m =
[[ -44  132    8    8  138  111  -81 -120  -15 -137    8   -4 -236    8
     8   75]
 [ 380  -76  283  116 -231 -229    8    8 -267  -27   68  -61  199    8
  -168  340]
 [  38  -42  -44  -12   79 -160  -21   39   83    6   57    8   36  -22
     8   -7]
 [ 142   57  -70   -9  300   29    7   49  -82 -371 -125 -322 -326   97
   136    8]
 [ -74  -12  -84  145  -91  181  -80  -72 -213    8  112 -179   72    8
     8  -46]
 [-278  -13   10  125  -23    8   43    8    8  131  -34   -2    8 -132
  -119    8]
 [  31  -93    2  113 -203  147    8 -154   12  -40 -131  228    8 -141
   -99    8]
 [ 542  266   37  148 -114 -527  380  481 -327  171 -301 -396    8  119
   101   56]
 [  82  -57 -187  237    8  -19  177  202    8    8 -276    8   90  295
   124  201]
 [   8   61    8    8   69 -156   88  136   80    8    8    3  -24  111
  -102   73]
 [   8    8   35    8  -98  -27   72  376   -4   71  213 -196    8   62
  -180  231]
 [ -89  -52  127    6  -62  148   14  114 -168  134 -122  207   -3  150
     8    1]
 [  -3    8  158 -165    7 -269  142  127   58  141  138  139 -199   24
    11    8]]
Indices start at 1.
(1, 1) -> -44
(4, 8) -> 49
(2, 6) -> -229
(7, 11) -> -131
(7, 7) -> 8
(10, 9) -> 80
(6, 5) -> -23
(6, 7) -> 43
(12, 11) -> -122
(5, 3) -> -84
(9, 10) -> 8
(7, 1) -> 31
(11, 14) -> 62
(4, 7) -> 7
(1, 13) -> -236
(2, 15) -> -168
(5, 12) -> -179
(10, 14) -> 111
(4, 6) -> 29
(10, 1) -> 8
(7, 3) -> 2
(12, 15) -> 8
(6, 10) -> 131
(6, 12) -> -2
(11, 4) -> 8
(13, 14) -> 24
(10, 15) -> -102
(7, 5) -> -203
(8, 14) -> 119
(9, 3) -> -187
(8, 13) -> 8
(9, 8) -> 202
(8, 1) -> 542
(13, 7) -> 142
(1, 9) -> -15
(1, 4) -> 8
(6, 4) -> 125
(8, 6) -> -527

arr = [[12, 1, 21, 1, 54, -6, 22, -13, 7, 88, -4, 13], [-9, -19, 8, -19, -16, 12, -42, 23, 12, 49, 39, 36], [25, -4, 1, -7, -22, 3, 77, -11, 2, 23, -27, -9], [-1, 11, -15, -14, -113, -2, -28, 17, -2, -1, -27, 27], [-5, 12, 18, -29, -71, 9, -89, -35, 5, -8, -34, -15], [-34, 12, -18, -29, 31, 8, 60, -7, -1, -18, -44, -13], [-22, 19, -18, -37, 88, 4, 18, -26, 9, 6, -67, -24], [8, -6, 21, 1, 3, -16, 62, 1, 12, 5, 20, 0], [2, 9, 17, 31, 34, -2, -82, -6, -11, -9, 45, 0], [-7, 14, 28, -23, 10, 10, 6, -12, 2, 9, 49, 11], [13, 1, -4, -18, 17, -1, 61, 2, 11, 2, 22, 43], [7, 12, -18, -22, -69, -1, -58, 25, 5, -9, -72, -39]]
Indices start at 1.
(1, 1) => 12
(4, 12) => 27
(10, 12) => 11
(10, 6) => 10
(8, 4) => 1
(9, 2) => 9
(8, 10) => 5
(1, 5) => 54
(5, 9) => 5
(5, 12) => -15
(8, 12) => 0
(10, 9) => 2
(7, 2) => 19
(7, 1) => -22
(5, 11) => -34
(10, 5) => 10
(5, 2) => 12
(5, 4) => -29
(9, 10) => -9
(10, 3) => 28
(2, 12) => 36
(4, 2) => 11
(7, 9) => 9
(9, 1) => 2
(1, 12) => 13
(10, 8) => -12
(4, 5) => -113
(5, 7) => -89
(8, 7) => 62
(5, 10) => -8
(11, 7) => 61
(7, 8) => -26
(11, 12) => 43
(4, 6) => -2
(9, 4) => 31
(10, 7) => 6
(12, 10) => -9

M =
[[5 6 5 0 4 5 1]
 [3 4 2 2 6 4 5]
 [5 4 4 5 6 5 6]
 [2 3 5 5 4 3 3]
 [4 2 4 4 7 5 5]
 [5 3 4 6 4 5 5]]
Indices start at 1.
row 1 col 1 = 5
row 5 col 6 = 5
row 5 col 1 = 4
row 4 col 7 = 3
row 1 col 5 = 4
row 3 col 6 = 5
row 1 col 3 = 5
row 1 col 2 = 6
row 4 col 3 = 5
row 6 col 6 = 5
row 6 col 5 = 4
row 3 col 4 = 5
row 4 col 4 = 5
row 5 col 3 = 4
row 1 col 7 = 1
